Here is a table of points, one per row:
[ -7 -10 -29 -20  19 -21 -67  38  19  69 -20  28  -7  -1  10  -3  -9  -4 -19   5 -35 -31  -1 -29  14  10  10   8 -12  26 -28   5 -19 -47  19 -13 -14   0   4  27  18 -19 -36  24  -9 -30   6  13]
[-26  15   7 -69  -5   7 -18   7  14  -9   8 -13  10 -12  66  42   0   5  38  41   8  -3   0  23   2  -8  10  63 -20 -47  41  13   3   7 -15  -2 -32   2 -16   5  11  -2  15 -19  -6 -18  -9  15]
[  1  16  34 -26   0  13 -29  38   0  12   2  35 -29  10 -17 -25  25  -4  -2 -20  12  23  10  42  18  23  21 -23 -24  17   0  43 -15  74  -7  42  -6  17  45  37  32 -19  14 -10  -1 -23  -6 -18]
[ 30 -17 -22   7  -5 -14  -2  -5 -24 -11  13 -42 -24  27 -17 -13  12   8   3  -3  -6  -3 -14  -6  20  73 -70  -8   0 -18   1   3  22  37  25 -11  -9  -7 -18  31 -14  37  25  -4 -10 -44   7  21]
[ 38  -1  24  39 -35  -4  15  48   1  41 -19   1   9   4   8  44 -20  35  38  40 -19 -10  17  17  20 -13   3  -2  22   5 -23   5   3   5 -21   1  37 -12  29 -33   4  -9  19 -13   6   3 -35  35]
[ -2 -51  -5  17  23  27  35  31  17 -35   9  22  69  14  -8  26  -2  27   3  -3  -8  -2  16  10 -11   8 -22 -13 -50 -46 -21  -1   8  -5  22  -9 -11  34  12  20   9  -9 -15   5 -33  24 -26 -16]
[ -7 -15  -9  13   9   3 -33  -7  22 -39  -4  18   7 -11 -22  -2  -3   9  13   6  10 -14 -23 -25  -3 -17  25  -3  -5  18  22 -22   7  28  10   0   3 -72 -15   4  19  11  10  12 -37  10 -77 -10]
[ -6 -19  18 -28 -21 -22 -26   1 -15 -15  17   6  -2  32   8  10   5  25 -18 -35 -27  14 -38  18  26 -82 -21 -43  16  21   6 -28  27   3   8 -15   7   0  -6  -9   5 -26  -5 -13 -18 -27  35 -10]
[-12   2  -3  26 -22  13 -25 -14  12  14   6 -42  -8  -1  -8   3  30  17 -13  -1  28  17 -53   2  21  15 -45  11  -2  -5   4 -62 -86  13 -10  11  -4  13   2  -8  -4 -14 -12 -14  19  55  -1   9]
[ -2  14 -14  24  -2  67 -25 -15  -8  -6   9  -3   1 -29 -69  20 -38 -16 -22   6  18 -20  -1 -13  -1 -18   9  25  27  23 -23 -32  13   4 -10  -1 -35  58   4   4  16  18  34 -26  12 -33  20   3]
[-29  12  -2 -12 -19  -9 -27 -54 -52   1  20  -1  49  -5   4  13 -21 -37  -1  19  -7  12 -13  -5  -1  11  -2 -17   7  23  -1  34  -6  28  37 -12 -25  25  42 -23 -42  16 -14  27  21  28 -21  22]
[ 25  21   5  10   0 -43   6  -2 -24 -14  27 -21  12 -16 -24 -18 -20   8  17  47 -10 -32  -9  10   1  -6  38 -31 -29  13 -31  21 -28  35  14 -20   4   7 -73  17  16 -25 -19 -30  46 -12  26 -17]
[-10  13 -20   7  33  57  -8  -2 -50   0 -45  11  -5  33   7 -39  -7   8  15 -23  11  -1  13  29  37  -7 -14   2 -17 -19  17  30 -15   1 -27 -38   2 -26 -17 -47  52  -4  -6  44  26  11  21  -2]
[ -1 -11 -21  -1 -58 -10 -21 -22   9 -10  16  -1   1   7  10 -49  12  26   6   0  -5  10 110   1 -40 -20 -23  16  18  19  -3  -6  -9  -9 -28 -20  -4  -6   6  22   5  39 -16 -14  15  10 -31 -45]
[-22 -26  15 -10  12  14  35 -17 -13  28 -11 -33 -21  -2 -23 -15  30  14  23  -8   7 -45   3  10  20 -20  15 -23 -29 -15  31  -1  14 -38  33  32   2   9  38 -31  -7   8 -47 -10   4 -39 -16  -7]
[-60  -6   7 -21  13  22  43   2   4  24   7 -12 -20  21   1 -12  -1   1  15 -35 -32  32  11 -14  23  27  46  -3 -27  58 -20 -28   9  -2   0 -43  -2   9 -25  14 -14  -8  26 -14  19  -6 -33   6]
[-78  19  13   8  28 -13  12  26  22   8  16 -15  14  17   4   4 -28  -1 -14  35  40   9   8  11   9   3 -22   3  76  -6 -26  26   0  -4  20  -5 -16 -26 -15 -19  -6  12   8   2 -23 -24 -13 -41]
[  2 -37   1 -39  28 -41  18   0  12  15 -19   7  23  10 -26 -40 -46  29  -4   1 -12   6 -28  49  -7  21   7  50  18  18   8 -42  41  16 -42  19  16  14   3 -11   5  14 -21   4  -4  21  24  10]
[ 29 -14  15  -1  19   5   5  12 -27  -4 -12   4 -13  -8   7  32  -1 -37  23  25  -3 -13  16 -11  45   9   1 -14  18   1  10 -15  10 -14 -60  27  -9 -16 -13  55 -52  -3  -5  34 -18  30   6 -64]
[ 37  -5  -9 -31  22   6 -20  -7 -12 -15  -3 -25  24  -2 -17   2  36  10  51 -13  28  54 -10 -65 -22  -6  -4  12  21   8 -32  -1 -13   6  -6  23  34  24 -18 -22 -10 -46  -8  26 -14 -29   8 -13]
[  9  54 -31  30  -8  -9  11   9  19  49  14   4  42  -4 -14 -32  46 -13  24  -1 -42 -11 -18 -26  -9 -15 -41  -9  18 -21  57 -13  55  -3 -30   2 -34   7   1   9  15 -28   9  -6   9   8   0 -22]
[-51 -38   8  27 -18  29  -3  -2  14  -8   4  50 -11  18  11 -28  10  35   2  47  -1  20  -8 -35  -1 -10  27 -29  16  -8  19  22  -4  -6  -1  24  -2  -2  12  33   2   6   2   3   0  14  58  43]
[ 54  61 -32   6 -17  16  25 -14   3  11  10   2 -12   2   8 -22 -39  -2  -5 -14  16   8 -12  16   1   4  36  17  21 -22  16  10 -27  19  37 -34  13   3  22  -2 -23   1 -26 -17 -96   7  17   3]
[-25   2 -17   0   9  17   0  45 -16   7  -6   1  19  -2  20  28  25 -34  13 -25 -10   3 -24  28 -76  14  13 -26   9  33  24  -7 -12 -11   9  16  36 -27 -12 -10  15  75 -17 -29  -7   2  39  15]
[-16   2 -11  27 -24   9 -11  17 -35  -7  67  -9 -37  22  -3 -11   5 -42  -6   5   1   3 -34   4 -47  -7  19  23 -31 -58 -56  -2  15 -33 -24 -17   5 -11  27 -14 -13 -16  -2   3  -3   0  -6  11]
[  2 -24  -5   5  -7 -37  22 -23  19   0 -20  -7  30  13 -24 -13  66 -21  -5 -17  15  -3  29  36  22 -11  40  18   9   4 -22  -1 -21 -32   1  -6 -42 -23  17  15   1 -12  38  24   4 -18  48  44]
[  4  28 -11 -53 -17 -12  37  29  13 -43 -40  16  -4  10 -16  16  -9 -10   3  32  21 -17  -3 -33 -22  -6 -16   0 -34   3   4 -11  -8  -8   9 -19   8 -38  50 -13 -21  11  30 -32  19  36  19 -38]
[ -7   5  13  18 -16   0 -12 -37  -1  -4 -71  -4  -6 -27   4 -32 -13  -5  -8   6 -20  -3 -38  22 -28  17   1 -31  -6 -21  13  12 -40 -32 -15  -6  43  51 -20   9 -18  -3  67  18 -16 -28 -34 -16]
[  5   2   8  31 -56   1   5 -25  21   3 -27 -12  28   0   9  31 -26 -23  -8   2  33  49   0   1  42  22  -5  27 -37  15  11  15  58 -23  14  13  41 -26 -10  34  33 -17 -26  -9  28  -6   1 -14]
[ 31 -63 -18  21  34 -19  20 -22   3  19  -3  23 -20  -8  33  -7  -5 -31   6 -20  -1  23 -27  11   3 -37  -2  29  29 -54  -8  11 -14  38  58   7  -4  13   4   4  14   7  14 -23  45   9 -12 -31]
[ 44   3  21  -2  16  12   8   6   5  15   9  28   2   1 -60  16   6  -4 -39  34 -12  49   9  28  -3 -22 -25   9 -35   7  22  16 -19 -19  -1  18 -20 -40 -50 -23 -35  23 -13 -10  -3   0 -29   4]
[-14   0 -28 -18  10 -37  62  -6 -50  -7 -14  -6 -50 -27  -8  39 -16   1 -28  -5 -14  30  17   1 -40  -9  -8 -21  15   7  13   1 -16 -17  -9   4 -21   5   5  23  71 -21  -7  23 -23  16  -6  35]
[ 30 -26 -20  31 -18   6   8  49  21  -8  34 -38 -28  -7  26   1 -26  14 -16 -30  23 -11 -20 -16 -23  -4  18  18 -21  62  42  44 -10 -10  14   4 -12  28   0 -36 -28   3  32  55  36  -6   7 -17]
[ 21   8  95  13  37  10  -4  -6  18 -40  10 -17  -5 -16  12  20  30   1 -18   9 -16 -13  -9  -4 -10   1 -17  24  38  23  21  18   7 -22  -4 -68 -14  -4  37  25  17   5 -29 -13   4   4  -3   1]
[ 11 -24  16 -22 -39 -13 -15 -37  48  10  13 -33  -3   4   5  24 -11 -22 -21 -23 -19 -14   2 -49   8  34  30 -45  -1 -40 -18  12  -3  21 -42   3 -21  12 -19 -53  24  29 -17  17 -14  -5   7 -13]
[-11   5  -4   3   4 -20  -6  33 -18 -46   6 -10   8   3 -11 -18  -8 -41 -37  -9 -10 -20  54 -31  11  14  13  15  37 -27  37 -13 -23  17   6  35  45  11  -6 -15 -17 -46 -19 -20  19   3 -12  40]
[  3  40 -44   2   1 -13  -2  -3  19 -51 -24  34 -28  -9  -3  41  49  36   8 -14  -2 -16 -16   7  30  11  -2   4  17   2 -42  17  39 -10 -12   6  11  21 -12  -8 -26  29 -31   0  13  19 -15   9]
[ 15  20  -9  13  41  10 -18 -17   6 -10 -24 -50   4   8  87 -36 -17   3 -20   3 -15  -1  25  -6  -2 -18  11 -30 -30  30 -46 -22  26  -8 -12  47 -31  -6  15  -2  -7   1   8 -35 -13   5  -4  27]
[  -2   23    2  -23   13    8   -4   -5   14   17   38  -13    1 -112    1  -25  -16   28  -16  -28   -3    2    6    3    6    2  -23   -4    5  -40  -27   -4   16    5   13    1   39  -29   11   12  -26    2   17   36   25   23   31    7]
[ 11  18  29  16  12 -21   4 -14  14  -3  10 104 -12  -9  31   4  -9 -10  26  14  41 -15  42  -8   8  18 -36 -12 -28   8  11 -65   0  -6   6 -21   5  18  -7 -38  -4   2   1  17   0 -45  -5   8]
[-14   5  34 -17   1   5   4 -36 -22  44  -6  14  -8  51  -1  23   7  16  -9 -49  18 -66  12  -2 -42   1   5  14   0   4  -3  18  15   0  18  25  17  -9 -35  16 -17 -18  22 -14 -19  58  14  12]
These points spread out most along one direction. Take the direction at right angles to it along which they spread out most. Then take the direction at right angles to both along which they spread out most. Go by this last direction. For each point below, how far along it does it lie, from 0 to 99? The average is 50, and the first point in the table lies past the average. One standard deviation of the points above along it is 16.
[  5   2   8  31 -56   1   5 -25  21   3 -27 -12  28   0   9  31 -26 -23  -8   2  33  49   0   1  42  22  -5  27 -37  15  11  15  58 -23  14  13  41 -26 -10  34  33 -17 -26  -9  28  -6   1 -14] >> 66
[-10  13 -20   7  33  57  -8  -2 -50   0 -45  11  -5  33   7 -39  -7   8  15 -23  11  -1  13  29  37  -7 -14   2 -17 -19  17  30 -15   1 -27 -38   2 -26 -17 -47  52  -4  -6  44  26  11  21  -2] >> 52
[-78  19  13   8  28 -13  12  26  22   8  16 -15  14  17   4   4 -28  -1 -14  35  40   9   8  11   9   3 -22   3  76  -6 -26  26   0  -4  20  -5 -16 -26 -15 -19  -6  12   8   2 -23 -24 -13 -41] >> 37
[  1  16  34 -26   0  13 -29  38   0  12   2  35 -29  10 -17 -25  25  -4  -2 -20  12  23  10  42  18  23  21 -23 -24  17   0  43 -15  74  -7  42  -6  17  45  37  32 -19  14 -10  -1 -23  -6 -18] >> 64
[-14   0 -28 -18  10 -37  62  -6 -50  -7 -14  -6 -50 -27  -8  39 -16   1 -28  -5 -14  30  17   1 -40  -9  -8 -21  15   7  13   1 -16 -17  -9   4 -21   5   5  23  71 -21  -7  23 -23  16  -6  35] >> 24
[ -1 -11 -21  -1 -58 -10 -21 -22   9 -10  16  -1   1   7  10 -49  12  26   6   0  -5  10 110   1 -40 -20 -23  16  18  19  -3  -6  -9  -9 -28 -20  -4  -6   6  22   5  39 -16 -14  15  10 -31 -45] >> 64
[ 37  -5  -9 -31  22   6 -20  -7 -12 -15  -3 -25  24  -2 -17   2  36  10  51 -13  28  54 -10 -65 -22  -6  -4  12  21   8 -32  -1 -13   6  -6  23  34  24 -18 -22 -10 -46  -8  26 -14 -29   8 -13] >> 70
[-60  -6   7 -21  13  22  43   2   4  24   7 -12 -20  21   1 -12  -1   1  15 -35 -32  32  11 -14  23  27  46  -3 -27  58 -20 -28   9  -2   0 -43  -2   9 -25  14 -14  -8  26 -14  19  -6 -33   6] >> 66
[ 29 -14  15  -1  19   5   5  12 -27  -4 -12   4 -13  -8   7  32  -1 -37  23  25  -3 -13  16 -11  45   9   1 -14  18   1  10 -15  10 -14 -60  27  -9 -16 -13  55 -52  -3  -5  34 -18  30   6 -64] >> 68
[  -2   23    2  -23   13    8   -4   -5   14   17   38  -13    1 -112    1  -25  -16   28  -16  -28   -3    2    6    3    6    2  -23   -4    5  -40  -27   -4   16    5   13    1   39  -29   11   12  -26    2   17   36   25   23   31    7] >> 49
[  2 -37   1 -39  28 -41  18   0  12  15 -19   7  23  10 -26 -40 -46  29  -4   1 -12   6 -28  49  -7  21   7  50  18  18   8 -42  41  16 -42  19  16  14   3 -11   5  14 -21   4  -4  21  24  10] >> 47
[-51 -38   8  27 -18  29  -3  -2  14  -8   4  50 -11  18  11 -28  10  35   2  47  -1  20  -8 -35  -1 -10  27 -29  16  -8  19  22  -4  -6  -1  24  -2  -2  12  33   2   6   2   3   0  14  58  43] >> 46
[-12   2  -3  26 -22  13 -25 -14  12  14   6 -42  -8  -1  -8   3  30  17 -13  -1  28  17 -53   2  21  15 -45  11  -2  -5   4 -62 -86  13 -10  11  -4  13   2  -8  -4 -14 -12 -14  19  55  -1   9] >> 50
[ -7   5  13  18 -16   0 -12 -37  -1  -4 -71  -4  -6 -27   4 -32 -13  -5  -8   6 -20  -3 -38  22 -28  17   1 -31  -6 -21  13  12 -40 -32 -15  -6  43  51 -20   9 -18  -3  67  18 -16 -28 -34 -16] >> 60
[ 30 -17 -22   7  -5 -14  -2  -5 -24 -11  13 -42 -24  27 -17 -13  12   8   3  -3  -6  -3 -14  -6  20  73 -70  -8   0 -18   1   3  22  37  25 -11  -9  -7 -18  31 -14  37  25  -4 -10 -44   7  21] >> 62
